In the data rows, zero lies at 4.5, halfway between 4 and 5.
In the table below, every row is followed by its label. The labels come from one hidden rule.
[5 6 1 4 5 6 4 4 1 6 7 0 6 6 7 3 7 2 8 6 0 2 5 6 4 3 6 7 5 4 3 7 3 5 7 4 5
 6 3 6 2 2 3 0 5 2 4 4 5 6 7 2] 3
[6 2 6 5 4 3 4 9 9 5 2 9 2 5 0 3 3 7 0 3 9 6 6 3 7 6 0 1 1 5 7 0 6 5 1 5 3
 2 6 2 9 8 7 9 4 8 6 4 1 0 0 7] 5
[6 5 3 5 3 6 5 3 4 6 5 3 4 5 4 4 5 4 7 5 4 3 8 6 5 3 3 3 2 4 5 2 5 6 6 5 4
 6 4 5 4 1 2 7 4 3 5 3 1 4 4 4] 4
[6 6 3 5 4 6 6 3 3 5 5 1 6 6 9 3 8 2 7 5 2 3 6 6 4 3 7 5 4 4 3 4 4 5 6 3 5
 7 4 7 2 2 1 5 4 3 3 3 3 6 6 4] 4
[2 4 6 4 6 3 2 5 4 3 4 7 5 2 4 6 0 7 1 4 6 6 2 4 4 6 3 5 6 5 4 6 4 3 3 6 5
 4 5 2 3 9 8 3 5 7 5 6 6 5 3 7] 3
[4 4 6 4 5 4 5 4 5 3 4 5 4 4 5 5 3 5 4 5 5 5 4 4 4 5 5 4 4 5 4 3 4 3 5 4 5
 5 5 5 4 4 5 5 4 3 4 5 7 4 5 4] 3
[4 6 4 4 5 4 4 2 4 3 5 3 5 3 7 6 2 5 6 5 3 4 1 5 4 4 8 8 6 5 4 8 4 4 5 6 5
 5 5 5 2 5 4 2 5 5 4 5 5 5 6 3] 1
[4 5 5 4 6 3 4 2 5 2 4 5 5 3 2 7 4 8 5 4 3 6 2 5 4 7 7 6 9 6 4 9 4 3 5 6 6
 3 5 4 2 6 5 1 5 3 4 6 8 6 6 5] 1
[5 3 4 5 4 4 4 6 6 5 3 8 4 3 0 6 2 7 3 4 6 6 5 3 5 5 3 2 4 5 5 6 5 5 2 4 4
 3 5 3 8 6 6 6 4 7 5 4 4 3 4 5] 5
[4 5 2 5 4 6 6 4 2 6 6 1 5 4 8 4 9 1 9 6 1 2 6 6 4 2 6 7 4 4 3 5 4 7 8 3 4
 8 3 7 4 1 1 4 5 1 3 4 4 6 8 3] 5
[3 4 7 5 5 4 4 3 4 3 5 5 5 3 5 7 5 5 4 4 6 3 3 5 5 6 6 4 5 5 4 7 4 3 3 5 4
 4 5 5 5 6 4 5 4 4 4 5 6 4 5 5] 1
[6 4 5 5 4 4 3 7 5 5 3 8 2 5 3 3 5 6 4 4 8 7 6 4 6 5 3 2 3 4 5 4 6 5 3 4 3
 2 5 4 7 5 3 5 4 6 5 4 1 2 3 6] 4
[5 3 6 5 4 3 4 5 6 4 3 8 3 4 1 5 7 6 2 3 7 6 5 3 5 8 3 3 3 5 6 0 5 5 3 5 4
 3 5 2 8 5 6 7 4 8 5 5 0 3 1 7] 4
[6 3 6 5 4 4 5 7 8 6 4 9 2 5 0 4 5 5 3 3 7 6 5 3 6 5 2 1 1 4 6 3 6 4 4 4 4
 3 5 3 8 5 7 9 4 7 5 4 0 1 2 5] 4
[2 6 6 3 6 5 4 1 2 3 4 3 6 3 7 5 2 6 5 5 0 2 2 5 4 4 8 8 9 5 3 9 2 4 7 6 6
 4 4 5 3 5 5 0 6 3 3 5 9 7 8 5] 3
[3 3 8 4 5 3 3 5 6 2 3 6 4 3 0 8 0 9 1 3 6 6 2 3 5 7 4 2 7 5 4 6 5 3 2 5 5
 3 6 2 7 9 8 5 4 6 5 6 7 4 3 8] 1
[6 3 5 5 4 5 6 6 5 7 4 7 4 5 2 4 6 4 2 4 7 5 5 3 5 5 3 3 4 5 5 3 6 5 4 4 3
 4 4 3 9 4 7 8 4 6 6 5 0 1 2 5] 4
[3 5 4 4 4 6 4 3 4 3 4 0 5 3 6 4 6 3 7 5 3 5 5 5 4 4 6 7 8 4 4 7 4 4 6 4 6
 5 4 5 3 4 4 2 5 3 4 5 6 5 6 4] 4
[4 5 4 4 5 4 4 3 3 3 5 3 5 5 5 5 3 4 5 5 3 4 5 5 5 3 7 6 6 4 4 5 5 5 4 4 4
 4 5 5 3 4 5 3 5 5 4 4 5 5 4 5] 1
[6 4 6 5 5 4 2 5 6 4 3 6 5 5 2 5 7 7 1 3 8 6 8 4 5 3 4 5 1 5 5 4 5 4 4 5 4
 4 5 3 5 8 6 8 5 6 6 5 7 3 3 5] 1
[5 5 6 4 5 4 3 5 5 2 5 3 5 4 2 6 1 6 4 4 4 5 2 5 4 5 6 5 8 4 4 4 4 3 5 4 6
 4 5 5 4 5 6 5 5 5 4 6 5 5 5 5] 3
[4 4 6 4 4 3 1 4 5 4 4 6 4 2 2 5 2 6 3 4 5 6 4 3 5 6 3 3 4 5 5 1 6 4 4 4 5
 4 6 5 5 6 7 3 4 6 5 5 4 4 2 5] 4
[3 3 6 4 5 4 1 5 5 4 3 8 4 3 2 5 2 7 2 4 9 7 3 3 5 6 3 4 6 6 5 7 4 3 2 6 5
 3 6 4 5 6 9 5 5 7 5 6 6 3 2 7] 3
[3 3 8 4 6 1 2 3 7 3 3 9 4 3 0 9 0 5 0 3 6 8 2 4 5 7 3 2 7 5 5 6 5 2 2 6 5
 4 5 4 5 7 8 4 5 6 5 5 7 5 3 6] 1
[2 5 6 4 5 3 2 2 3 2 5 3 6 2 6 7 4 6 5 4 4 6 0 5 4 5 6 6 8 4 4 9 3 4 5 6 5
 5 5 4 1 5 6 2 6 4 4 5 7 6 5 6] 3
[5 5 5 5 5 4 5 6 6 5 4 7 3 4 3 5 3 5 4 4 5 6 4 4 5 7 5 4 4 4 5 5 5 5 3 6 4
 4 5 4 6 5 5 3 4 5 5 5 5 2 2 5] 2
[4 6 5 4 5 4 2 3 3 3 5 6 5 2 5 7 1 5 4 4 2 4 1 4 4 5 8 4 6 5 4 8 4 3 5 5 5
 5 4 3 2 6 5 2 5 3 4 4 7 5 6 4] 1
[4 5 5 3 5 4 4 2 5 2 4 4 5 4 2 5 3 7 2 4 2 5 3 4 4 5 4 5 7 5 4 6 4 2 4 6 5
 5 5 4 4 6 5 1 5 5 5 5 6 6 5 6] 1
[4 3 7 4 4 3 5 5 5 3 4 7 3 2 0 5 2 6 1 4 5 7 4 4 5 6 3 3 5 5 4 6 4 4 3 5 5
 3 5 3 6 6 7 5 5 6 5 5 6 2 3 5] 5
[3 5 4 4 5 5 4 4 2 4 5 3 5 4 5 5 3 4 7 5 2 3 2 5 4 2 6 4 5 4 4 7 4 4 4 5 6
 5 4 5 3 5 5 3 5 3 4 4 5 5 5 4] 3
[5 3 6 6 4 5 5 8 7 6 4 7 4 7 0 3 5 5 4 3 8 5 6 3 5 6 1 1 2 4 6 0 6 4 4 5 3
 3 5 4 8 7 3 9 4 6 6 4 2 1 1 5] 5
[4 5 5 4 5 5 4 3 4 3 5 4 5 2 9 5 3 5 4 4 3 5 3 6 4 6 4 7 6 5 3 6 4 4 4 5 5
 4 5 6 2 6 6 2 5 4 4 5 7 4 4 5] 1
[3 5 3 4 5 3 4 1 3 4 5 2 6 3 6 6 3 5 7 5 2 4 1 5 3 4 7 7 8 5 4 7 4 3 5 5 7
 5 4 6 1 6 6 1 5 2 3 4 9 6 6 5] 1
[3 3 9 4 6 1 0 3 6 1 3 5 4 2 1 8 0 7 1 3 5 8 1 4 5 9 5 5 8 6 5 9 5 1 2 7 6
 3 6 3 5 8 9 4 6 7 4 6 9 6 3 8] 1
[3 4 7 4 6 2 2 3 6 2 4 6 4 2 1 9 0 7 0 4 5 6 2 3 4 7 4 5 6 6 4 8 4 2 2 7 6
 3 5 3 3 7 6 5 5 5 4 6 6 6 5 6] 1
[4 5 3 4 4 6 6 6 3 6 6 2 4 5 6 4 6 3 6 5 4 3 7 5 5 3 6 4 4 4 5 2 5 5 6 4 4
 6 4 6 4 3 1 5 4 4 4 4 2 5 5 3] 5
[6 4 7 5 4 4 5 5 5 4 3 7 4 6 1 3 6 5 4 5 7 7 5 3 6 4 3 2 3 5 6 2 5 5 3 5 3
 4 5 3 5 5 4 8 4 6 5 5 3 4 2 5] 4
[3 4 5 3 5 4 3 2 3 2 5 2 6 4 6 6 2 4 5 5 3 5 3 6 4 5 7 6 6 5 4 7 3 3 5 4 6
 5 4 4 2 5 5 3 5 5 4 5 8 6 7 4] 3
[6 7 2 4 4 7 6 3 2 6 6 1 5 6 7 3 7 3 8 5 2 2 7 6 4 2 6 8 5 3 4 3 4 6 5 4 5
 7 4 5 3 2 0 4 4 2 4 4 6 5 5 3] 4
[4 5 4 5 4 5 5 5 5 6 5 4 5 6 1 3 7 5 5 5 5 5 7 5 5 4 5 4 3 4 5 3 4 4 5 4 5
 6 5 6 4 3 4 6 4 5 5 5 5 3 3 5] 5
[4 4 8 5 4 4 3 5 7 3 4 8 3 3 1 5 2 7 3 4 7 6 3 4 5 6 3 3 5 5 5 4 5 3 3 5 4
 4 4 3 4 9 7 6 5 5 5 5 4 4 2 6] 4
[5 5 4 5 4 4 8 6 5 6 5 6 5 6 5 4 5 4 7 5 7 4 4 4 5 3 4 4 4 4 5 1 5 6 5 4 4
 5 5 4 4 4 5 6 5 6 5 4 2 3 4 3] 5
[5 3 4 6 4 5 5 6 6 6 4 8 3 6 2 3 5 4 4 4 7 5 4 4 5 4 2 4 2 4 5 1 5 4 6 4 3
 4 5 4 6 5 2 8 4 6 5 4 3 1 3 5] 5
[5 4 5 5 5 4 4 6 4 5 4 5 4 4 4 5 4 4 3 4 2 4 5 5 4 4 4 5 2 5 4 3 4 4 4 5 5
 4 5 6 3 5 7 5 5 6 5 5 4 5 6 5] 2
[3 5 3 4 5 4 3 3 3 4 4 2 5 3 4 6 1 5 5 5 5 4 4 5 4 6 6 7 4 5 4 7 4 3 4 5 5
 5 4 5 5 7 6 4 5 3 4 5 6 5 4 4] 1
[3 3 7 4 5 2 1 6 5 2 4 5 5 2 2 8 2 7 1 3 5 7 0 3 5 7 3 3 4 5 5 6 5 3 4 5 5
 2 5 4 4 9 8 3 5 6 5 5 5 5 5 7] 2
[5 3 6 5 4 2 3 5 6 4 2 9 5 2 2 5 1 8 0 4 7 8 5 3 5 7 3 4 4 5 6 5 6 3 4 5 4
 2 5 3 7 6 9 8 4 6 5 5 4 3 1 7] 4
[4 3 6 4 5 3 5 6 6 4 3 8 3 4 0 5 4 5 3 4 8 7 3 3 6 6 1 2 4 6 5 3 5 3 3 5 4
 2 5 3 6 6 5 6 5 7 6 5 4 3 1 5] 2
[6 5 3 5 4 6 8 5 4 7 6 2 5 6 3 3 9 2 7 5 5 2 6 6 5 2 4 5 2 3 4 3 5 6 6 2 4
 6 4 6 4 2 2 5 4 3 4 3 0 5 6 3] 4
[7 4 4 5 4 6 6 6 5 6 5 4 5 7 6 4 7 4 7 4 5 4 6 5 5 2 2 4 2 4 5 0 5 7 5 3 3
 5 4 5 7 3 3 7 3 4 5 4 0 4 4 3] 5
[6 2 7 4 4 4 3 6 8 4 3 9 3 3 0 5 4 8 0 3 9 8 4 3 5 7 2 1 2 5 6 1 6 2 1 5 3
 2 6 2 8 9 7 9 4 9 6 5 1 2 0 7] 4
[4 5 5 4 5 4 4 3 3 4 5 4 5 3 7 5 3 4 7 5 2 6 3 5 4 4 6 4 6 5 5 8 4 3 5 5 5
 6 4 5 4 4 5 2 5 4 4 5 7 6 6 4] 1
[4 4 6 4 5 5 3 4 4 5 5 4 4 5 6 4 4 6 1 5 3 5 3 4 5 6 4 5 3 4 4 6 5 4 5 5 5
 5 5 4 4 5 5 3 5 5 5 5 4 4 4 6] 1
Here are more rows. What is the label of each one?
[5 4 5 5 4 4 6 5 6 4 3 6 3 6 0 4 5 3 1 3 8 5 5 4 5 7 4 2 4 5 6 2 5 5 3 5 5
 4 4 3 7 5 7 6 4 5 5 5 3 2 3 5] -> 4
[7 4 4 5 4 4 5 6 6 4 3 5 4 5 4 4 5 4 5 4 6 5 5 4 5 3 3 4 3 5 5 3 5 5 5 4 4
 3 4 4 6 4 4 6 4 6 5 4 5 4 2 5] -> 5
[6 5 6 5 3 4 8 8 6 6 4 5 4 5 5 4 7 4 5 5 7 4 8 4 5 5 1 4 1 4 5 2 5 6 4 3 4
 3 5 4 6 4 4 5 4 5 5 4 3 3 3 3] -> 5
[4 5 5 5 4 5 4 5 4 6 4 3 4 5 6 4 7 3 3 4 4 4 3 5 4 3 5 3 5 5 5 4 5 7 4 5 4
 5 4 5 3 5 4 6 5 4 5 4 6 5 3 3] -> 4
[6 5 1 5 4 7 8 5 3 6 6 1 5 7 7 3 7 3 6 6 3 1 7 5 5 3 6 7 3 3 4 1 4 8 7 3 3
 6 4 6 3 1 0 7 4 3 4 3 5 4 7 2] -> 5
[6 6 1 4 4 8 8 5 2 7 6 2 6 7 9 1 8 0 7 6 0 0 8 6 4 1 7 6 5 3 4 5 5 7 9 3 5
 8 4 7 4 1 0 3 4 0 4 3 3 6 8 2] -> 4
[5 4 4 5 4 4 8 6 6 6 5 5 4 5 5 3 9 3 5 5 4 5 7 3 5 3 5 3 3 4 5 3 5 6 4 3 4
 4 5 5 5 3 5 5 4 4 5 4 2 3 3 4] -> 5
[6 6 3 5 4 7 7 4 3 9 6 2 5 6 7 2 9 2 8 6 2 3 8 5 5 2 4 6 3 3 5 2 5 8 6 3 4
 6 4 6 5 1 0 5 4 3 4 4 0 4 6 2] -> 4
[4 4 5 5 4 5 6 6 6 4 4 8 3 6 2 4 8 6 3 4 6 4 7 4 5 5 2 1 2 4 6 3 6 5 2 4 3
 4 4 3 6 3 5 8 4 6 4 5 3 2 3 6] -> 4
[5 3 4 5 5 4 3 6 7 3 4 6 4 3 4 5 6 7 2 4 8 6 3 4 4 6 2 3 4 5 5 5 5 3 3 5 5
 2 5 3 6 6 4 5 5 5 5 5 4 4 2 5] -> 2
[6 3 5 4 5 5 4 8 5 5 3 7 3 5 3 3 6 5 3 4 8 5 7 3 5 5 2 1 4 5 6 0 5 5 4 5 3
 3 5 3 6 4 5 6 4 5 5 4 3 2 1 5] -> 2
[4 5 4 4 4 5 5 5 3 2 5 2 5 4 6 6 3 5 6 6 1 3 4 6 4 5 6 6 5 4 4 6 4 5 7 5 5
 6 4 4 3 3 5 2 5 3 4 5 6 5 5 3] -> 5
[4 3 7 5 5 2 4 6 5 2 4 8 3 4 0 5 3 7 2 4 8 6 4 3 5 7 1 3 4 5 6 5 5 4 1 5 4
 3 6 3 6 8 7 7 5 6 5 5 4 3 2 7] -> 2
[4 4 5 4 5 4 4 4 4 5 4 5 5 2 6 5 4 5 4 5 5 4 3 5 5 7 5 6 5 5 4 7 4 4 3 5 6
 4 5 4 5 4 5 5 5 6 5 4 7 5 4 5] -> 3
[5 6 3 4 5 6 6 1 1 4 7 1 7 5 9 4 6 3 9 6 0 2 6 7 3 2 7 8 6 4 3 7 4 6 7 3 6
 8 3 7 2 3 2 0 5 1 3 4 6 7 8 3] -> 1
[4 4 7 5 5 4 3 6 6 2 3 7 4 3 3 7 2 6 3 3 4 6 3 3 5 7 3 3 6 5 5 6 5 2 2 7 3
 3 5 3 5 8 5 6 5 6 5 5 5 4 4 7] -> 2
[4 5 4 4 5 5 5 2 2 5 5 2 5 4 6 5 5 4 5 4 5 3 4 5 4 4 5 5 5 4 4 6 4 4 6 5 5
 3 4 5 4 3 1 3 5 4 4 5 6 5 6 5] -> 1
[5 3 7 5 4 4 3 5 7 4 4 7 4 3 2 5 2 7 0 4 6 7 4 3 5 5 3 4 7 5 5 3 5 4 3 5 4
 3 5 3 5 7 8 7 4 6 5 5 5 3 4 6] -> 4
[5 5 3 5 5 6 5 3 4 5 5 4 4 5 6 6 5 3 8 5 3 4 5 5 4 4 4 5 5 5 4 4 5 5 5 4 5
 5 4 6 3 3 2 2 5 5 5 4 3 4 5 4] -> 1
[6 4 5 6 4 4 6 5 5 7 4 6 4 5 4 5 7 4 6 4 8 3 4 5 5 4 5 4 3 4 4 4 5 5 5 3 4
 4 5 5 5 4 5 4 4 5 5 4 2 4 4 4] -> 4
[4 5 4 4 5 4 4 3 4 4 6 1 4 4 7 8 2 6 6 6 2 3 5 5 4 5 6 4 5 5 4 5 4 3 5 6 5
 4 4 5 3 3 6 3 5 3 5 5 7 5 5 5] -> 1
[3 5 2 4 5 5 7 3 2 5 5 2 6 5 7 5 6 3 7 5 3 3 5 5 4 3 5 7 6 4 4 5 3 4 6 4 5
 5 4 6 2 4 4 3 5 3 4 4 6 7 5 3] -> 3
[4 5 6 5 5 4 2 5 5 4 4 6 5 5 3 5 3 4 5 4 5 6 3 3 5 6 4 5 6 4 4 6 5 5 4 5 5
 5 5 4 4 5 7 4 5 4 5 4 6 4 3 5] -> 1
[4 4 5 4 5 4 2 5 6 6 4 3 5 5 5 4 5 4 5 5 4 4 7 5 5 5 5 5 5 4 5 2 3 5 5 4 5
 4 5 4 4 5 3 6 5 4 4 5 5 5 4 5] -> 3
[5 4 6 4 5 4 3 5 7 3 4 7 4 3 1 3 4 5 2 4 7 5 2 4 5 6 4 5 3 5 4 6 4 4 4 5 4
 3 5 4 5 5 6 4 5 5 5 5 6 5 5 6] -> 3
[5 4 4 5 4 4 4 7 4 5 3 5 4 6 0 5 5 4 4 4 7 5 5 4 5 5 2 3 5 5 6 5 5 5 5 5 4
 4 5 4 5 5 4 7 4 5 5 5 2 5 2 5] -> 5
Which column or columns does the hidden rule look at? Columns are counted from 0, in order:
4 7 32
